Rows are one point carried round by a steady rotation, each followed by how many ticks it has turned.
The counts run from 0 to 282.
-13.8 7.8 20.3 -12.6 -19.6 42.0 -15.2 14.1 14.5 -20.8 22.6 33.6 -15.7
 -0.6 -13.3 -9.1 37.2 6.0 60.0 -7.9 -4.8 -7.0 2.9 10.7 -9.8 -4.8 -3.1
 -13.0 -18.4 -13.5 8.1 -16.2 -15.5 -4.2 -14.0 5.3 3.6 12.0 => 282
-17.1 -5.4 21.7 -22.5 -15.0 47.9 -14.6 18.4 3.3 -11.8 29.9 33.3 -26.8
 -6.6 -10.8 -18.3 30.9 15.3 34.7 8.8 9.4 -3.7 15.0 13.8 -2.5 0.3 -6.3
 -22.3 -14.4 2.6 8.2 -29.8 6.8 -10.9 -9.2 16.6 9.7 -21.9 => 124
-15.6 -14.2 21.3 -19.1 -26.7 54.3 1.7 22.6 0.3 -3.0 12.8 31.0 -14.8 -0.6
 -9.7 -9.6 31.9 3.7 40.3 -10.3 -26.6 7.5 5.5 3.2 -0.8 11.3 -1.1 -24.5
 -10.3 -24.5 8.7 -5.3 -7.3 -7.2 -8.4 22.6 4.2 -8.2 => 174
-5.6 8.1 13.8 -21.6 -20.5 37.8 -8.9 32.0 2.2 -7.5 23.7 38.7 -10.9 -10.4
 9.5 -12.7 45.9 -9.1 35.7 13.9 -19.4 -8.2 -4.8 10.0 -4.2 6.2 -17.4 -27.3
 -15.0 -7.9 10.0 -20.8 -7.9 -10.3 -13.0 15.7 0.6 -8.1 => 186
-14.4 -2.5 30.2 -26.5 -17.6 33.7 -15.2 14.2 9.7 -9.5 16.7 39.8 -1.1 -0.1
 -21.7 -8.4 39.5 4.5 52.4 -3.2 -14.4 -15.4 -9.3 9.9 0.9 -0.6 -8.1 -13.9
 -26.1 -12.6 1.0 -17.0 -5.7 -4.7 -15.9 10.4 6.3 6.8 => 107
-12.0 -4.5 5.7 -29.8 -5.4 42.8 -2.9 19.9 -4.5 0.0 -2.1 49.9 -11.4 10.9
 -33.3 -7.7 42.4 -13.9 24.6 16.3 -16.0 0.1 -8.2 1.1 -10.7 8.1 -8.9 -10.4
 -20.3 -28.8 -5.9 10.2 -13.1 -11.8 -16.9 24.9 -9.0 -4.9 => 264
2.5 4.9 0.0 -21.1 12.3 27.9 -15.4 10.2 -6.2 10.9 16.0 50.3 -26.9 -15.4
 -23.0 -22.4 45.6 -16.3 18.4 28.3 0.9 -4.6 -3.9 20.1 -12.9 0.8 -15.0
 -8.5 -32.9 -4.3 2.7 -12.8 -3.3 -22.6 0.1 9.2 -6.4 -16.7 => 243
-17.4 -7.6 25.7 -20.6 -18.6 33.4 -7.6 21.9 4.9 -23.0 11.3 32.3 -13.4 0.1
 -10.6 -8.3 41.5 11.7 49.8 5.3 2.6 -13.5 -13.1 14.0 0.3 -3.3 -2.0 -26.7
 -18.8 -26.4 10.4 -13.8 -1.8 -3.4 -12.4 11.1 17.0 0.2 => 253
-1.4 -19.0 27.1 -24.7 -12.8 48.6 -24.6 7.5 5.9 -0.8 16.0 22.6 -27.5
 -11.0 -26.7 -14.4 36.8 3.9 38.8 -16.0 -1.3 12.0 7.9 11.3 -18.0 -5.2 7.8
 -9.3 -12.8 -19.5 9.2 -23.6 1.0 -14.1 13.6 -3.8 0.8 4.0 => 50
7.4 -5.2 0.3 -18.2 3.4 30.8 -15.8 13.8 -10.2 2.7 7.6 41.3 -32.7 -18.8
 -13.0 -10.6 52.4 -25.4 17.5 27.0 6.3 3.1 -12.5 20.2 -23.9 -6.9 -15.1
 -11.3 -23.6 -14.4 9.3 -16.6 -7.2 -19.7 0.5 0.4 -10.0 -9.4 => 97
-0.7 -19.3 7.5 -11.1 -5.8 49.0 -11.0 10.9 -11.1 -5.5 7.9 25.8 -46.7
 -15.7 -15.7 -6.6 37.1 -8.7 22.9 10.6 21.9 15.7 3.7 13.7 -19.7 -4.9 -1.8
 -18.0 -13.4 -18.7 15.1 -26.6 5.1 -20.0 6.7 0.2 -5.3 -16.4 => 38
2.4 -22.1 14.6 -28.9 10.6 28.2 -15.0 12.9 -8.6 15.4 1.0 41.9 -23.6 -8.4
 -30.5 -14.6 48.3 -14.6 15.8 19.5 -4.3 0.3 -18.7 14.8 -7.8 2.7 -7.6
 -11.6 -26.3 -26.0 4.9 -7.4 5.9 -23.7 7.3 3.5 -0.2 -9.4 => 22
-6.3 -20.1 15.4 -19.0 -10.3 35.1 -4.0 21.7 4.6 -0.5 8.5 31.2 -32.2 -2.3
 -14.9 -20.3 39.2 12.3 42.3 -5.2 1.6 3.5 -13.4 15.8 -1.8 1.1 12.9 -23.4
 -10.8 -36.9 9.0 0.3 -0.3 -3.2 10.1 12.4 17.6 -3.9 => 208
3.6 -10.5 16.1 -23.9 4.9 23.9 -15.9 5.7 -2.8 2.5 2.0 44.0 -13.1 -5.4
 -30.2 -6.8 50.6 -20.0 30.5 19.8 -4.7 -9.3 -24.5 11.3 -15.8 -9.7 -10.2
 -2.6 -30.1 -21.8 4.2 -9.2 -4.5 -18.9 -7.2 2.5 -7.5 4.1 => 197
-19.9 -4.4 26.7 -31.5 -15.9 39.6 -35.2 19.7 6.5 -12.6 18.9 26.7 -1.6
 -18.4 -17.6 -13.4 39.7 7.2 32.5 3.3 -1.5 -4.6 11.8 17.1 -10.6 12.7
 -10.1 -14.8 -24.4 -5.2 -0.9 -29.3 0.0 -8.5 -1.9 5.5 6.5 -9.2 => 49
-5.5 -19.4 16.0 -35.1 6.8 32.7 -18.3 11.2 -11.4 -1.6 1.2 43.0 -16.3 -0.6
 -35.2 -5.1 44.8 -12.4 11.5 34.9 12.0 -2.1 -11.4 14.2 -12.5 -2.0 -17.1
 -8.8 -26.9 -16.9 -1.1 -17.4 1.2 -18.5 -8.6 8.7 -7.3 -14.8 => 168
-25.9 6.8 12.2 -17.8 -10.6 43.8 -23.2 16.6 3.4 -13.4 20.8 31.9 -5.3
 -14.4 -23.3 -20.5 34.8 8.0 40.1 -3.8 -10.0 -0.8 19.5 19.0 -7.7 25.6
 -8.9 -15.5 -24.5 -5.6 -5.0 -6.7 -11.8 -10.8 -0.1 15.6 5.3 -8.3 => 236
-9.0 -17.2 13.1 -13.6 -15.5 42.3 0.0 26.9 0.2 -6.9 7.9 31.5 -29.0 -2.8
 -3.9 -17.7 38.7 7.4 43.9 0.2 0.0 4.1 -8.3 15.1 0.7 6.9 7.6 -29.2 -7.1
 -39.1 11.5 2.2 -1.6 -2.6 8.2 16.4 15.1 -9.0 => 29
3.1 -11.8 -0.3 -3.5 -0.4 44.8 7.2 5.0 -10.5 0.0 1.2 41.5 -44.0 -7.1
 -24.7 -5.9 37.3 -20.0 41.3 7.0 1.2 4.3 -17.6 10.8 -8.1 -14.0 -0.1 -11.5
 -20.1 -35.0 17.6 -2.1 -8.9 -19.6 -1.9 4.3 -8.5 1.2 => 159
-13.9 2.3 20.4 -26.7 -21.8 44.2 -14.0 32.2 13.2 -12.9 16.7 35.4 -10.2
 7.3 -7.5 -21.3 38.5 12.2 43.8 -2.6 -14.7 -1.7 0.3 4.4 -8.5 10.6 4.3
 -22.4 -5.5 -21.4 0.4 -2.5 -8.9 -1.8 -8.8 18.7 7.4 -5.8 => 178
4.0 -22.8 8.2 -18.8 -8.4 54.3 -1.1 9.0 -3.8 11.3 4.8 34.5 -40.6 -1.7
 -30.2 -12.5 36.1 -14.6 23.0 -4.7 -8.5 18.9 -2.3 3.6 -15.9 -0.6 3.5 -7.6
 -10.2 -28.6 9.2 -4.0 -3.5 -19.8 4.1 8.6 -10.4 -6.3 => 84
-20.1 -4.0 11.0 -24.2 -2.2 38.3 -8.3 6.5 -12.9 0.8 12.5 43.3 -5.6 -16.2
 -30.1 -10.1 37.7 -11.4 25.9 18.5 -10.4 -7.1 0.6 17.4 3.6 16.4 -25.4
 -10.1 -38.6 -2.5 -3.9 -12.3 -3.1 -22.7 -8.9 21.3 -3.4 -15.1 => 202
-12.6 14.3 16.0 -23.3 -14.9 33.6 -20.2 31.5 13.0 -16.5 20.5 40.1 -9.0
 -4.6 -0.9 -18.1 49.4 6.2 40.5 15.0 -5.3 -10.1 -5.9 13.6 -11.7 3.2 -4.8
 -20.7 -13.8 -13.0 -0.3 -10.8 -16.3 -3.2 -13.0 14.9 6.2 -2.5 => 3
-8.7 -17.0 2.1 -4.5 -1.6 38.2 -7.5 14.9 -11.7 -14.1 -4.8 29.5 -37.4
 -18.5 -14.2 -8.6 44.2 -2.7 40.7 7.9 19.7 -1.0 -14.5 29.4 -7.4 0.8 -2.2
 -23.1 -21.5 -36.7 12.0 -5.1 -3.7 -6.9 14.3 4.1 15.1 -7.6 => 250
-8.3 0.6 -8.4 -8.3 9.8 40.1 -5.7 4.1 -14.8 -0.4 10.7 48.1 -35.2 -16.2
 -26.8 -11.6 35.2 -19.1 24.3 25.1 9.2 -0.9 -4.7 18.5 -12.4 4.5 -16.6
 -9.2 -32.8 -10.3 3.0 -8.3 -8.9 -22.8 -0.3 10.7 -6.7 -16.4 => 247
-16.6 3.0 7.7 -27.3 0.9 42.0 -23.0 8.3 0.1 -19.3 3.7 39.1 -13.3 -3.6
 -38.9 -4.0 40.2 -7.8 21.9 26.6 14.3 1.1 3.3 11.8 -24.9 2.5 -15.3 -4.0
 -26.7 -11.5 -10.4 -10.1 -13.2 -14.0 -11.4 7.5 -12.4 -5.8 => 135
-1.9 8.1 11.1 -27.7 3.1 22.8 -12.3 17.2 8.2 4.1 18.3 54.8 -14.9 6.5
 -19.6 -21.5 47.5 -5.4 37.4 22.3 -14.6 -10.9 -15.1 9.9 -6.0 -6.1 -5.2
 -7.6 -26.7 -5.0 -0.1 -4.3 -8.2 -12.5 -16.1 15.8 -3.2 -2.4 => 152
-2.7 -0.3 14.6 -35.6 0.3 31.2 -23.1 18.3 -3.9 7.5 11.5 44.2 -4.9 -9.8
 -22.9 -10.2 51.0 -19.4 15.3 20.6 -16.7 -5.0 -8.6 9.8 -10.3 8.2 -22.7
 -8.9 -29.3 -6.8 -2.1 -15.5 -2.0 -19.6 -6.1 11.5 -10.0 -10.3 => 52
4.3 -29.3 27.4 -22.7 -11.8 36.9 -6.3 8.4 4.3 9.7 8.1 31.3 -28.8 -2.7
 -21.3 -13.6 42.0 4.0 45.9 -11.0 -4.6 2.2 -13.8 8.6 -2.5 -7.4 9.1 -12.6
 -16.6 -31.6 16.0 -13.9 6.7 -14.9 8.3 2.7 10.0 0.4 => 21
-2.6 -22.4 10.4 -21.7 -0.7 52.9 -3.2 -5.0 -13.9 6.3 1.6 34.6 -35.6 -2.8
 -42.5 -3.9 29.0 -17.8 19.8 7.0 4.9 10.3 -3.6 3.7 -13.8 -7.7 -3.0 -1.4
 -20.8 -21.7 8.1 -14.7 1.9 -26.1 -2.4 4.8 -13.1 -7.3 => 259
-10.2 -16.2 17.2 -16.1 -27.0 51.4 -8.3 23.4 3.9 -23.0 7.8 23.7 -23.6
 -6.4 -14.4 -1.8 37.6 2.4 47.5 -8.5 2.3 7.1 -5.1 9.0 -16.1 -1.3 1.5
 -20.8 -6.8 -35.2 12.2 -9.9 -12.6 -3.7 -2.7 1.7 5.7 5.4 => 133
